In the data rows, zero lies at 4.5, halfway between 4 and 5.
Some points:
array([4, 4, 1, 5, 5, 3, 6, 4, 4, 4, 5, 4, 2, 5, 3, 5, 5, 6, 6, 6, 4, 2,
       4, 4])
array([3, 3, 9, 5, 5, 5, 6, 5, 3, 5, 3, 8, 4, 3, 6, 4, 4, 5, 4, 5, 9, 7,
       1, 6])
array([4, 5, 1, 5, 3, 2, 4, 4, 7, 4, 4, 3, 4, 2, 3, 5, 5, 4, 0, 3, 0, 2,
       4, 3])
array([7, 7, 4, 2, 5, 3, 4, 7, 6, 5, 6, 2, 4, 4, 4, 5, 4, 5, 0, 1, 0, 5,
       5, 3])
array([7, 5, 9, 1, 4, 7, 6, 4, 3, 6, 4, 3, 6, 4, 5, 5, 5, 3, 3, 2, 3, 8,
       5, 4])
array([5, 6, 4, 2, 4, 3, 3, 6, 6, 5, 6, 2, 5, 3, 4, 4, 4, 3, 0, 2, 0, 5,
       5, 3])
array([6, 6, 5, 2, 4, 4, 4, 8, 7, 5, 6, 2, 5, 3, 5, 4, 4, 3, 0, 1, 0, 5,
       3, 3])
array([7, 5, 7, 1, 4, 4, 6, 6, 4, 5, 5, 2, 3, 4, 3, 5, 5, 3, 0, 1, 2, 7,
       5, 4])
array([3, 7, 2, 8, 5, 2, 3, 3, 5, 4, 6, 6, 1, 8, 5, 4, 8, 8, 9, 7, 9, 0,
       4, 8])
array([5, 5, 0, 5, 5, 4, 2, 5, 2, 2, 5, 2, 3, 7, 4, 4, 4, 5, 9, 8, 6, 0,
       5, 3])
array([4, 6, 0, 6, 3, 4, 4, 3, 1, 4, 6, 4, 3, 6, 5, 4, 3, 7, 9, 7, 6, 3,
       7, 3])
array([4, 5, 6, 8, 7, 4, 5, 4, 4, 4, 3, 6, 4, 6, 7, 4, 6, 6, 7, 7, 9, 2,
       2, 6])
array([3, 4, 8, 6, 4, 8, 2, 2, 5, 6, 3, 8, 9, 5, 4, 5, 4, 3, 6, 5, 4, 8,
       9, 7])
array([4, 2, 8, 8, 7, 5, 5, 3, 7, 4, 2, 9, 8, 4, 6, 3, 5, 3, 6, 7, 8, 4,
       7, 9])
array([3, 3, 6, 8, 7, 4, 5, 5, 5, 4, 2, 7, 5, 5, 7, 4, 6, 5, 6, 7, 9, 2,
       1, 5])
array([6, 4, 0, 5, 4, 2, 5, 4, 6, 4, 4, 3, 3, 3, 2, 6, 4, 5, 1, 3, 1, 2,
       5, 3])
array([4, 3, 0, 4, 3, 3, 3, 5, 3, 3, 6, 2, 2, 6, 4, 4, 5, 6, 9, 7, 5, 1,
       3, 2])
array([6, 4, 7, 2, 4, 4, 8, 7, 3, 6, 5, 2, 2, 4, 2, 7, 5, 4, 0, 2, 6, 7,
       5, 5])
array([4, 5, 9, 4, 4, 8, 3, 2, 5, 6, 4, 7, 9, 4, 5, 4, 4, 3, 5, 4, 3, 9,
       7, 6])
array([5, 5, 7, 6, 6, 5, 5, 5, 4, 4, 4, 9, 5, 5, 7, 3, 3, 4, 6, 5, 9, 6,
       3, 5])
array([5, 7, 4, 3, 6, 4, 3, 6, 7, 4, 6, 2, 6, 4, 5, 4, 3, 4, 1, 2, 0, 4,
       4, 3])
array([5, 5, 0, 4, 4, 3, 5, 5, 4, 4, 6, 4, 1, 6, 3, 4, 5, 7, 9, 6, 4, 3,
       4, 3])
array([4, 4, 7, 6, 6, 5, 5, 5, 3, 4, 4, 8, 4, 5, 7, 3, 4, 5, 4, 5, 9, 6,
       2, 4])
array([5, 1, 5, 3, 4, 2, 9, 5, 3, 7, 3, 2, 1, 3, 0, 8, 5, 3, 0, 2, 5, 6,
       4, 5])
array([5, 2, 7, 2, 3, 4, 9, 6, 2, 7, 4, 2, 2, 3, 3, 7, 6, 3, 0, 1, 5, 7,
       3, 5])
array([5, 6, 5, 2, 5, 3, 5, 8, 5, 5, 6, 2, 4, 4, 4, 4, 4, 3, 0, 1, 1, 6,
       5, 3])
array([5, 6, 2, 3, 4, 3, 3, 7, 7, 4, 6, 2, 5, 3, 4, 4, 5, 4, 0, 2, 0, 4,
       4, 3])
array([0, 2, 8, 9, 7, 6, 4, 1, 7, 2, 4, 9, 8, 4, 6, 3, 5, 6, 9, 8, 7, 2,
       6, 8])
array([3, 5, 5, 7, 8, 4, 5, 8, 4, 2, 5, 9, 5, 5, 8, 2, 4, 3, 3, 6, 9, 5,
       3, 2])
array([3, 5, 0, 5, 3, 4, 4, 4, 1, 4, 5, 3, 3, 7, 5, 4, 4, 6, 9, 8, 6, 3,
       5, 3])
array([6, 7, 4, 2, 4, 3, 4, 8, 7, 5, 6, 2, 5, 4, 5, 4, 4, 4, 0, 1, 0, 5,
       4, 3])
array([5, 6, 2, 3, 4, 3, 3, 6, 7, 4, 6, 3, 5, 3, 4, 5, 4, 3, 0, 2, 0, 4,
       5, 3])
array([3, 3, 0, 5, 4, 3, 6, 5, 4, 4, 5, 4, 2, 4, 2, 5, 6, 6, 7, 6, 4, 3,
       2, 3])
array([5, 5, 0, 4, 3, 3, 6, 4, 3, 5, 6, 5, 1, 6, 4, 4, 6, 8, 9, 7, 5, 4,
       2, 4])
array([2, 4, 0, 6, 3, 4, 5, 4, 2, 4, 4, 3, 2, 5, 4, 4, 4, 6, 9, 7, 6, 3,
       5, 3])
array([5, 3, 0, 6, 4, 3, 7, 4, 5, 5, 4, 3, 2, 3, 3, 6, 5, 6, 6, 5, 4, 3,
       4, 4])
array([6, 4, 9, 2, 3, 6, 6, 6, 4, 5, 4, 5, 5, 4, 6, 4, 3, 2, 1, 3, 7, 8,
       1, 4])
array([4, 6, 0, 4, 5, 3, 3, 4, 3, 3, 6, 3, 2, 8, 4, 4, 5, 7, 9, 7, 6, 2,
       5, 4])
array([5, 6, 7, 1, 4, 5, 5, 8, 5, 5, 5, 3, 5, 4, 5, 4, 4, 4, 0, 2, 3, 7,
       3, 4])
array([2, 5, 8, 9, 7, 7, 2, 1, 5, 4, 3, 8, 9, 5, 5, 4, 3, 4, 7, 6, 5, 4,
       9, 8])
array([6, 3, 9, 2, 3, 7, 8, 5, 2, 7, 4, 3, 4, 5, 5, 6, 6, 4, 2, 2, 6, 8,
       4, 4])
array([3, 4, 8, 4, 2, 8, 3, 2, 6, 6, 3, 7, 9, 3, 5, 4, 3, 1, 4, 5, 3, 9,
       6, 5])
array([5, 4, 1, 5, 4, 2, 6, 5, 5, 5, 5, 4, 2, 4, 2, 5, 5, 6, 5, 5, 5, 3,
       4, 4])
array([4, 6, 7, 3, 3, 6, 3, 3, 6, 5, 4, 4, 8, 4, 6, 4, 3, 2, 2, 3, 2, 7,
       4, 4])
array([5, 4, 8, 6, 5, 8, 3, 2, 5, 6, 3, 8, 9, 4, 5, 5, 4, 3, 6, 5, 4, 8,
       9, 7])
array([5, 4, 1, 6, 4, 4, 3, 4, 4, 3, 5, 3, 3, 5, 4, 5, 6, 6, 7, 6, 5, 0,
       3, 3])
array([3, 5, 0, 6, 3, 4, 5, 4, 2, 4, 5, 4, 2, 6, 4, 4, 4, 7, 9, 7, 5, 3,
       5, 3])
array([5, 4, 7, 3, 6, 6, 7, 3, 3, 6, 3, 2, 3, 4, 4, 6, 7, 5, 3, 2, 4, 5,
       5, 5])
array([6, 4, 8, 2, 4, 4, 8, 5, 2, 7, 4, 2, 2, 4, 2, 7, 5, 4, 0, 2, 5, 7,
       6, 5])
array([8, 7, 5, 2, 4, 3, 4, 7, 5, 5, 6, 1, 4, 4, 4, 4, 4, 4, 0, 1, 0, 6,
       5, 4])
array([6, 6, 8, 3, 5, 6, 5, 6, 4, 4, 5, 7, 5, 5, 6, 4, 2, 5, 4, 3, 8, 8,
       4, 4])
array([6, 6, 9, 3, 5, 6, 4, 5, 4, 4, 5, 7, 5, 5, 6, 4, 2, 3, 4, 4, 8, 7,
       3, 5])
array([5, 5, 5, 7, 6, 5, 5, 3, 4, 4, 3, 4, 4, 5, 6, 5, 7, 6, 6, 5, 7, 1,
       2, 5])
array([5, 7, 8, 5, 4, 8, 2, 0, 5, 5, 4, 7, 9, 5, 5, 4, 3, 3, 6, 4, 3, 9,
       8, 6])
array([5, 5, 8, 5, 6, 5, 5, 5, 3, 5, 4, 8, 5, 4, 6, 4, 3, 5, 4, 4, 9, 7,
       3, 5])
There is one direction along which these points spread out most. For each point below, how far along it does it lie, from 0 to 99? 50 is the average, and the first point above lies past it.
array([4, 3, 8, 7, 5, 8, 3, 1, 6, 5, 3, 8, 9, 4, 5, 5, 4, 3, 5, 6, 5, 7,
       9, 8]) 54
array([4, 7, 4, 2, 5, 4, 2, 6, 7, 4, 6, 3, 6, 4, 6, 4, 4, 3, 0, 2, 0, 4,
       4, 4]) 34
array([4, 5, 3, 7, 4, 4, 3, 3, 5, 4, 4, 4, 4, 4, 5, 5, 6, 5, 4, 5, 4, 0,
       2, 4]) 58
array([5, 4, 0, 5, 4, 3, 6, 4, 4, 5, 5, 4, 2, 5, 2, 5, 5, 6, 8, 6, 5, 3,
       3, 4]) 64
array([6, 6, 7, 3, 5, 6, 4, 6, 5, 4, 5, 5, 6, 5, 7, 4, 2, 3, 2, 3, 4, 7,
       3, 4]) 38
array([3, 5, 5, 8, 8, 4, 4, 3, 4, 3, 3, 7, 5, 6, 6, 4, 5, 6, 7, 7, 9, 2,
       4, 5]) 72
array([3, 5, 0, 6, 3, 4, 5, 4, 2, 4, 5, 4, 2, 5, 4, 4, 4, 7, 9, 7, 6, 3,
       5, 3]) 70
array([6, 5, 9, 2, 4, 6, 4, 7, 5, 4, 5, 5, 6, 4, 7, 4, 3, 2, 0, 3, 5, 7,
       1, 4]) 33
array([4, 1, 9, 4, 3, 7, 6, 2, 5, 6, 4, 6, 5, 4, 6, 6, 7, 4, 3, 6, 7, 6,
       4, 7]) 50
array([6, 4, 2, 5, 6, 3, 8, 3, 4, 6, 4, 2, 1, 3, 0, 7, 4, 6, 4, 2, 4, 4,
       7, 5]) 47
array([5, 6, 1, 5, 4, 3, 2, 5, 7, 4, 5, 3, 5, 3, 4, 4, 5, 4, 1, 3, 0, 2,
       4, 3]) 42
array([5, 1, 8, 5, 3, 6, 5, 2, 6, 6, 5, 7, 6, 4, 6, 6, 7, 5, 5, 7, 8, 5,
       6, 8]) 57
array([6, 4, 2, 4, 3, 2, 5, 5, 6, 5, 4, 3, 3, 2, 3, 6, 5, 4, 0, 3, 0, 3,
       4, 4]) 37
array([6, 3, 9, 2, 4, 7, 6, 3, 3, 6, 4, 2, 4, 4, 4, 5, 7, 3, 3, 2, 3, 6,
       4, 5]) 36
array([7, 5, 8, 2, 4, 7, 4, 3, 5, 5, 5, 5, 7, 4, 5, 4, 3, 3, 2, 3, 3, 8,
       6, 4]) 35
array([4, 4, 1, 4, 5, 4, 1, 5, 2, 2, 5, 2, 3, 8, 4, 4, 5, 6, 9, 7, 6, 0,
       4, 3]) 71
array([3, 3, 8, 7, 4, 8, 2, 2, 6, 5, 2, 8, 9, 4, 5, 4, 4, 2, 4, 6, 4, 8,
       8, 7]) 50
array([3, 4, 8, 7, 5, 8, 3, 3, 6, 4, 3, 8, 8, 4, 6, 4, 3, 3, 5, 6, 4, 6,
       8, 7]) 54
array([3, 2, 8, 5, 4, 7, 4, 2, 5, 5, 3, 7, 7, 4, 5, 5, 5, 3, 4, 6, 4, 6,
       6, 6]) 50
array([6, 4, 6, 2, 4, 3, 8, 9, 4, 5, 4, 2, 2, 4, 3, 6, 5, 4, 0, 2, 5, 6,
       4, 5]) 33
array([4, 4, 0, 4, 3, 3, 3, 6, 4, 3, 6, 2, 2, 7, 4, 4, 6, 6, 9, 7, 5, 1,
       3, 3]) 68
array([5, 7, 4, 3, 5, 3, 3, 7, 7, 4, 6, 2, 5, 4, 4, 4, 3, 4, 0, 2, 0, 4,
       5, 3]) 33
array([0, 2, 8, 9, 7, 6, 3, 0, 7, 2, 4, 9, 9, 4, 6, 3, 5, 6, 9, 8, 5, 2,
       9, 8]) 74
array([5, 7, 0, 5, 4, 3, 6, 2, 2, 5, 6, 5, 1, 7, 4, 4, 5, 9, 9, 7, 6, 3,
       3, 6]) 72
array([4, 3, 5, 3, 4, 3, 8, 7, 4, 6, 4, 2, 2, 3, 2, 7, 6, 4, 0, 1, 3, 6,
       3, 4]) 32
array([5, 5, 2, 4, 4, 3, 3, 5, 7, 4, 5, 3, 5, 3, 4, 4, 4, 3, 0, 3, 1, 3,
       3, 3]) 39
array([4, 0, 4, 4, 4, 2, 9, 6, 4, 7, 3, 3, 1, 2, 0, 8, 5, 3, 0, 2, 5, 6,
       2, 5]) 36
array([5, 4, 0, 5, 3, 4, 2, 5, 3, 2, 5, 2, 2, 7, 4, 4, 5, 6, 9, 7, 5, 0,
       4, 2]) 70
array([5, 6, 1, 5, 6, 4, 2, 4, 2, 2, 5, 3, 4, 8, 4, 4, 4, 7, 9, 8, 6, 0,
       6, 4]) 74
array([5, 8, 4, 3, 5, 4, 3, 6, 7, 4, 6, 2, 6, 4, 6, 3, 3, 4, 2, 2, 0, 4,
       4, 3]) 37
array([2, 4, 7, 6, 6, 5, 4, 5, 4, 4, 3, 9, 6, 4, 7, 3, 3, 2, 3, 5, 9, 5,
       2, 4]) 56
array([3, 3, 0, 5, 2, 3, 3, 5, 4, 3, 4, 2, 2, 4, 3, 5, 6, 6, 6, 6, 4, 1,
       2, 2]) 61
array([2, 3, 8, 8, 6, 7, 3, 2, 6, 5, 2, 9, 9, 4, 5, 4, 4, 3, 6, 7, 5, 6,
       9, 8]) 60
